These are runs of 6 systems, one row a step. Runs of the same system follow the same rule from any start.
seq 1, Vunu (8 x 18):
[[ 10  -3  18  22 -48   4 -36  39  -9 -30  44 -16 -18 -39 -20  26  34  14]
 [-39 -25 -30 -44  50  24  35 -47  20  14 -11  -5 -11  26 -32   7 -17   9]
 [ 42  43  14  32 -23 -37  -4  18 -33  22 -36 -35   4 -37  33 -38 -13 -17]
 [ -1 -39  31  -3 -17  44  -4  21  30 -29  63  17 -23   4 -61  35  19   3]
 [ -9  10 -67 -41  56  -6   0 -52   1  46 -51 -32  15  -3  22 -19  -4  11]
 [ 14  28  59  55 -60 -21  27  62 -40 -19  10 -27 -16 -29  -1   9 -20 -10]
 [ -9 -64 -10 -39  39  44 -27 -50  58  -1  29  32 -32  10 -54 -13  36  -8]
 [ 33  70 -43 -19  -8 -28  16   0 -41  35 -54 -63  51 -10  36  12 -40  32]]
seq 2, bis, 8 rows:
[[-23  39   2   9 -10 -57  16 -12 -13  -7 -51 -24   3 -15  31 -24  -1   0]
 [ 11 -22  29  26  -7  17   0  -2 -10 -22  22  57 -18  24 -25 -17 -32 -26]
 [ 16  -5 -40 -35  14   8 -28 -22  19  21  -2   9  35  16  30  15  26  28]
 [-30  31   7  29   9 -30  18  47 -11 -14 -15 -18   9  -8  33  -1 -19 -20]
 [ -7 -44  -1  16   8  10 -14 -40 -15   1   3  43 -40   4 -14 -29   3 -10]
 [ 21  34 -14 -31 -19 -14  -1 -21   7  -5 -18   4  48  26  16  18 -11  32]
 [ -7  -5  18  31  27   6   1  57  12   4  14  10   3   2  26 -10  -3 -44]
 [-24 -22 -43   3  -1  -7 -32 -47 -29  -9  -6  12 -22 -13   1  -2  16  27]]
seq 3, Zus:
[[ -9  23 -58   2  46  18 -60  14 -15 -35  15   7  11  -7 -30  -9 -60 -28]
 [  1 -51  23  11 -22  17  70 -25 -31  55  -4  -2 -31  10  12  17  21  29]
 [ 11  50  16 -17 -16 -42 -48  13  52 -43 -12 -14  22 -23  -2 -26  25 -15]
 [ -8 -24 -33   5  31  51  11   6 -40   8  30  17  -4  23 -25  30 -56   0]
 [ 15 -10  30  -2 -20 -29  21 -22  19  40 -31 -22 -16 -21  33 -28  62   6]
 [-12  38 -18   0 -10  -5 -41  30  -1 -66  26   2  19  -4 -32  22 -34   0]
 [  6 -47   6  -8  36  34  51 -24   2  60  -8   9 -18  22   2 -11  -5 -13]
 [ 19  37  -7   5 -50 -40 -50   3  -6 -23 -10 -23  13 -37  19  -2  37  24]]
seq 4, moruk, 8 rows:
[[-13 -42 -19  11  39  31 -11  36  13  33  28   3   1  -3  37  15  38 -13]
 [-20  44 -20 -27  -7 -50 -10 -42   9 -29 -44 -24   8 -12  -6 -22  -3  14]
 [  1 -23  49  38 -18  17  39  29 -16  -7  24  48  -6  36   8  11 -25 -19]
 [ 30  -5 -41 -23  20   5 -58 -12  24  34  -3 -10  23 -20  33 -11  53   9]
 [-51  39   5 -17 -10 -27  52  -5  -3 -45 -19 -12  13  27 -24  28 -45  19]
 [ 24 -35  22  58  12  10 -16  39 -17  31  11  34 -18  -8  46 -37  17 -49]
 [ -4  11 -41 -58 -20 -15 -39 -61  26 -23  -8  -3  22   6 -15  24  37  59]
 [-15  17  46  17  28   5  83  51   6  11 -13  -3  12  35   8  -2 -59 -46]]
seq 5, nilog:
[[-10  -6 -25  20  30  10 -20  26 -12   4   9  14   7   3  28  -1 -11 -18]
 [-11   2   4   9 -26 -28   7 -12 -10  -4 -16  10   6   6  38   4  23  23]
 [ -3   3  21  -1   2   0  11   4  19 -23   4  34  11  32  -7  -4 -21 -15]
 [ 28  -2 -17  10   3   3 -39   7  -8  11   3  15  15  -5  26 -13   6  -6]
 [-25   5  -8   1  -7  -9  15  14  -3 -10   4   6  19  17  27  34   4  20]
 [ -9   3  16  18   6 -19  -2   3   4 -12 -15  24  -5   7  14 -32  -8 -29]
 [ 25  -6  -6  -4 -25   7 -21 -14  -8  -4  10  27  16  16   8  12   5  23]
 [-10   7  -1   2  26   3  12  34  15   5   3   3  23  17  26   8 -10 -19]]
seq 6, Nuki (8 x 18):
[[-14   2   0   8  -3 -23  22 -18 -15  19 -28 -25 -20 -20   9 -15  11   5]
 [ 31   3  27   1 -25   5 -12  -2   7 -16  14   7  -8  -4 -37 -12 -10  -7]
 [  8  -9 -21 -23  23  21  -6   6  19  16  11   4  25  16   9  20   6   7]
 [-28  14  -7  18   8 -14  17  20 -19   1 -13 -27  -7 -17  11   4  -9  -6]
 [  3 -19  25   4 -20   1   7 -23   4  -8   7  16 -27   1 -25 -10  11   3]
 [ 35  12 -21 -21   5  10 -22  -7   8  20  -3 -14  24  -4   2   4   2  10]
 [-19  12  12  12  12   0  24  39   3  -9   8  -9   5   4   1  14 -21 -18]
 [-18 -35  -7   5   3   2  -5 -26  -1   5   1   9 -29  -9  -5  -6  27   9]]
seq 7, bis, 8 rows:
[[-57   4 -52  22  -2 -39 -29 -25 -42 -37 -17  43  10  17  53  10  -4  24]
 [-12   5  10   6  37 -18  30 -20  10   6 -40  60  19  55  40 -45 -45 -39]
 [ 28  -1 -22  33 -20 -13 -76   0 -27 -16   6  69  26  11  58 -18   8   0]
 [-78  -3 -33  -2  43 -13  21   1   7 -24  -8  44  28  55  50  23 -18   4]
 [ 20  13 -14  31  25 -31 -33 -22 -22  19 -49  32   6  -2  55 -76 -17 -40]
 [-28  -9  -4  30 -36 -11  -9  -2 -34 -50  18  82  19  49  36  31 -15  26]
 [-16  -1 -31 -25  76  -6 -15 -21  49  18 -31  38  33  38  49 -40  -2 -37]
 [  4  28 -25  61 -30 -36 -37  20 -80 -19 -13  29  18  -6  63  -7 -31   5]]
seq 8, Vunu (8 x 18):
[[  3  -7 -11  18  45  13 -24  37  10  14   8   7   6  -5  23 -20  -7 -42]
 [ -7  -8 -15   3 -45  -9 -13 -23 -29 -15   8   2  -4  -7   3  29  23  49]
 [-27   5  21 -12  34  -4  48   1  33   2 -19   4   3  28  -3 -14 -22 -29]
 [ 42   8 -12  21 -20  -7 -63   1 -24  -1   4  13   3 -25  14 -25   6  -6]
 [-19 -18  11 -22  -6  23  45  10  17  -1  24   3  11  31 -11  54   4  29]
 [-21  11 -25  11  40 -31 -23 -13   2   7 -37  -6  -5 -19  31 -49   4 -32]
 [ 29   7  30  16 -65   5   5   7 -31 -29  27  18   0   8 -25  30 -20  28]
 [-18 -29  -9 -28  64  18  13  -9  56  32  -6  10   6  24  16 -16  22 -26]]
seq 9, Zus:
[[-30  -2  11  39 -40 -25  13  -3 -48 -22  -2 -10 -37 -23  -2   6   2  18]
 [ 12   2  35 -29   2   2  14 -22  52 -17  -6  32   8  32 -29 -18  -8 -17]
 [ 40  12 -44  -2   5  11 -32   3 -29  32  -4  -6  32  -5  31   7 -13  14]
 [-45 -24  24  25   1   0  30  38  10  -5  20  -8 -21  -7  11  23  30  -6]
 [ -8  17 -14 -16  12 -27 -25 -51   9 -22 -33  11 -10  -3 -23 -45 -17 -11]
 [ 34   5  11   5 -32  21  27  19 -31  13  17   8  26  24   4  39 -31  25]
 [ -4 -22  10   1  31  -1 -20  16  49  16   2   3  -6 -12  26 -27  50 -31]
 [-34  19 -46   3  -8 -16 -11 -21 -46 -32 -10 -11  -2  -8 -12  19 -32  29]]
seq 10, nilog, 8 rows:
[[ 23  13  17 -18   2   3  39  32  29  41  -6 -20  41  20  45  24  19   6]
 [-37  27 -10  21  -4 -30 -40  16  -6 -64   5   5  -9 -20 -18 -10 -14 -15]
 [  7 -52  -5   5   6  23  18 -40 -21  38  -2  43 -15  29  22  -3  10  13]
 [ 33  53  26 -16 -16 -23   5  29  32  -4 -18 -24  44   2  15  -1  -4  -5]
 [-33 -21 -27  25  10  16 -37  11 -24 -39  34  28 -20  -5 -17  13 -11  -4]
 [ 10 -15   2  -8   9 -10  30 -27   6  53 -35   6  10  16  53 -16  25   7]
 [  9  47  25   0 -39 -17  -6  25   5 -54   9  -3  21   5 -25  13 -30   2]
 [-13 -54 -22  18  42  32 -26   1  -1  17  23  36 -22   4  11 -13  16 -23]]
seq 11, Nuki (8 x 18):
[[-13 -18   8   3 -16 -18 -21 -65  -2 -30 -13  22 -50 -13 -46 -42   9  -1]
 [ 78  18  -5 -24 -21  22  -5  -3  -8  34   0   3  46  20   7  14 -25  19]
 [-36   6  12  18  31  -4   0  68  37 -17  17  -5  12  -4  27   8  15 -37]
 [-47 -26 -34   3   4  -9  -5 -54 -32 -17  -9  13 -37  -4 -15  -1  -1  23]
 [ 62  20  35  -5 -39 -12  26 -10  -7  32 -26 -15  17   1  11 -15  -4   9]
 [  0   0   6   6  19  16 -45  43  39 -30  36  16   8  -4 -13  -3   7 -33]
 [-44 -12 -47 -15  19   3  22 -30 -26   6 -11   5   6  23  16  33 -10  33]
 [ 19  11  42  29 -24 -29  25   8 -12  22 -28 -21 -17 -23  18 -34   7 -18]]
seq 12, moruk:
[[ 26  -2  33   8 -54   7   4  -6 -16 -24  21  20  -7   9 -29  15  -9  20]
 [ 20 -21 -20 -19  47  43  -5  14  24  44  16 -14   7   0  -3   1   6 -18]
 [-14  36 -17  -1 -24 -31   2 -14 -31 -18 -24 -42  -6 -29 -15   4 -17  23]
 [ -9 -43  38  26   4  26  17  16   5  -8  32  33 -36   8 -23  -6   0 -29]
 [ 55  11 -25 -30  -1   1 -35 -38   6  36 -20 -22  15 -20   0 -20  16  13]
 [-33  12  14   0 -17   8  50  29 -10 -27  18 -20  -1  14 -32  49 -33  17]
 [ 18 -27  -8  31  34  11 -37   9  -5  32   0   0 -29 -34  14 -49  18 -46]
 [  0  12  -7 -39 -46 -13   2 -59  -2 -30  -9  -7   1   6 -42  25   1  57]]

Which system made each run below?
seq 13 (2 x 18):
[[  4   2  21   9  -2  29  18  39  -2 -18  33   8   4  18 -30  26 -39 -13]
 [ -3 -30 -30  -7  27   1 -25 -32   7  34 -11   2 -11 -12  28 -22  41   2]]
 : Vunu
seq 14:
[[ -9  -4  12 -31  35   1  18  -4  56  15 -13  -4   9  14   2 -16  15 -23]
 [ 18  26 -27  22 -18  -8 -42  17 -42 -14   3 -11  10 -25   6   2 -20   6]]
 : Vunu
seq 15:
[[-11   8  -8  34  23  -2   4  18 -39  10 -11 -35 -32 -39 -14 -26 -33 -34]
 [  4 -30  33 -11 -45  18  16 -17  11 -16  32  17 -17  13 -36  32  25  34]]
 : Nuki
seq 16, 2 rows:
[[  9  -3  26 -11   4  15  35  -2  17   1   3  20   9  33 -14   3 -24 -10]
 [ 30   2 -20   2   1  -5 -39  -5  -3  22  -9  -1  14 -14  31 -14  20   1]]
 : Zus
seq 17, 2 rows:
[[  3 -22  22  -2  34  13  44 -23  15  28 -19  31  -7  36   1 -31 -27 -32]
 [ 20   0 -24  27 -28   3 -55  24 -36  -2  24 -16  -2 -41  14  16  27  19]]
 : Nuki
seq 18:
[[-15  31  24  21 -20 -13  51  24 -26 -30  -7  29  28  48  14  22 -66  -1]
 [ 22 -29  22  34  -3   0 -63  18  22  -7  23  55  -9  -9  29 -39  44 -38]]
 : nilog
seq 19, 2 rows:
[[ 20 -44  -3 -20  55  54  -2 -11  36  28  21  49   9  43  -8 -11 -13 -31]
 [ 12  38 -41   7 -26 -35 -43  12 -29   5 -20 -33  35 -33  60  15  27  33]]
 : bis
seq 20, 2 rows:
[[ 18 -49  36  28 -38  14  24 -14 -27  21  14  38 -28  13  10   5  21  14]
 [ 32  16  -9 -46  16  10 -29   7  60  11   5 -33  31 -11 -11   2  28  -1]]
 : moruk
seq 21, 2 rows:
[[-19  26  26  27 -22 -25  33   9 -29 -30 -12 -16 -24 -11 -28 -10 -44 -13]
 [ 45 -38  19 -11   9  33 -18 -28  26  24  13  25 -19   5 -27 -29  17 -19]]
 : Vunu
seq 22:
[[-44  -2 -38   6  13 -18 -11   7 -10  -3  -5  -4  10  -3  50  22  29  19]
 [-25  11   8  14  17 -26  21 -19  -9 -11 -32  14 -14  10  -1 -38 -33 -26]]
 : bis
seq 23 (2 x 18):
[[ 21 -15 -39  -6 -13  -6 -43 -46 -23  24 -13 -11 -11 -30  13  -8  41  33]
 [ 19  52  38 -12 -19 -13  35  25  17 -21 -10 -14  35  20 -16   4 -47 -10]]
 : Nuki
seq 24, 2 rows:
[[-16  34   4  -7  11 -35  -9   0  31 -34 -24  34  34  30  31 -21 -14 -20]
 [ -4 -14 -18  41   1  -7 -22  -4 -42  -3  -1  53   1  14  42 -15 -14  -9]]
 : Nuki
seq 25 (2 x 18):
[[  4 -58  43   4 -27  11  33 -35   8  33   5   1 -52 -12 -15  -8  58  15]
 [ 31  42  -8 -61  17   2   2 -21  47  -2 -19 -37  29   6 -48  -8 -26  -3]]
 : nilog
seq 26:
[[-35  -6 -14   2  10 -16  37 -34 -27  16 -33 -24 -28  -8   0  -7 -10  11]
 [ 49   0  40  11 -39   3  -5   2  -3   6   8  -6 -17 -20 -28 -17   6  -5]]
 : Nuki
seq 27 (2 x 18):
[[-72 -30   6  15  10 -19  14 -18   7 -23  -4  -1 -51 -13 -16 -12  29  -5]
 [ 51   5  15 -30 -14   3  18 -61   2  25 -31   6   2  17 -25 -29 -21  10]]
 : nilog
seq 28:
[[-28 -54   0  29  -3  16 -19  12  -2 -15  41  60 -11  19  27  23  37   6]
 [  7  29 -14 -50  29 -29  -1 -37  53  20 -51 -14  34  12  25 -32  16  -6]]
 : moruk
seq 29 (2 x 18):
[[ -5 -27 -18  39  22   1 -24  13 -22  23   0  27  -8  -8  52 -22  15 -21]
 [-21  29   3  -5 -51 -38  -2 -20  -9 -49  -9   9  11   9  -3  20   1  37]]
 : Nuki
seq 30:
[[ 50 -26  26 -16 -15  15 -34 -45  30   2  10  27 -19  -5 -41 -38  24 -10]
 [ 40  22  -9 -33  -7  28  33   1  -9  26   1 -32  32  14 -26  36 -41  24]]
 : moruk
seq 31, 2 rows:
[[ 37  41 -17   6 -18 -11 -52 -11 -25 -37  -7  12  17  -8 -23 -23 -50 -10]
 [-10 -52  -4  20  10  40  14  33 -10  31  39  16  -5  13  28  41  27  10]]
 : nilog
seq 32, 2 rows:
[[-11  -8 -19 -45  12  -5  32 -19  37  47 -22 -20  33  18  50  25  51  39]
 [-39  44   4  43  -1 -38 -15  47 -21 -54  -4 -13  -5 -26  -1 -14 -36 -33]]
 : Vunu
seq 33, 2 rows:
[[ 10  -8  -8  11 -30 -18 -36 -18 -14  -1  -6   0 -13 -26  18  -7  41  22]
 [-30  14   8 -16  12   5  35  19  21 -25   6  -4  14  25 -18  28 -26  -1]]
 : Zus
seq 34 (2 x 18):
[[ 12   0  27  28  -8  10  16  71  -4  33  19 -63 -15 -50  10  14  30 -14]
 [-21  -2 -43 -14  14   5 -63 -42  -3 -48  13   6 -31 -23 -66 -15 -13  -1]]
 : moruk
seq 35:
[[-17  -4  26  31   0   2 -12  56  11 -27  31   6 -10 -12  -2   3   9 -31]
 [ -7 -24 -39 -26   6   9 -19 -61  -7   0  -3  22  -7  15 -14   6   5  32]]
 : Vunu
seq 36, 2 rows:
[[ 26  14 -30 -40   2  13  17 -59 -18  15 -25  -9  15  21 -33   4 -46  29]
 [ 22   5  40  33   5   0  24  65   7  38   2 -32  -1 -22  33 -16  16 -41]]
 : Vunu
seq 37 (2 x 18):
[[ 33  47 -10 -28 -33 -32 -57 -28  18 -35 -17 -18  15 -25 -27 -20   9  15]
 [  4 -18   6  10  28  55  50  44 -17  29  31   0   8  28 -11  37 -50 -15]]
 : Vunu
seq 38 (2 x 18):
[[-35 -35   9   1  12   2  -1  15  35   2  18   4 -15  -4  17  11  61   1]
 [ 17  42  -5 -19   4 -27 -16 -23  13 -16 -35   5  24   9  -2 -35 -31 -12]]
 : moruk
seq 39, 2 rows:
[[  6 -20  11 -22  -2  12  59 -49 -13  36 -24 -15 -20  13 -26  -2 -14  19]
 [ 52   8  16  10 -10  16 -28  40   9  21  21 -42  -3 -43 -15  -7  19 -18]]
 : Nuki
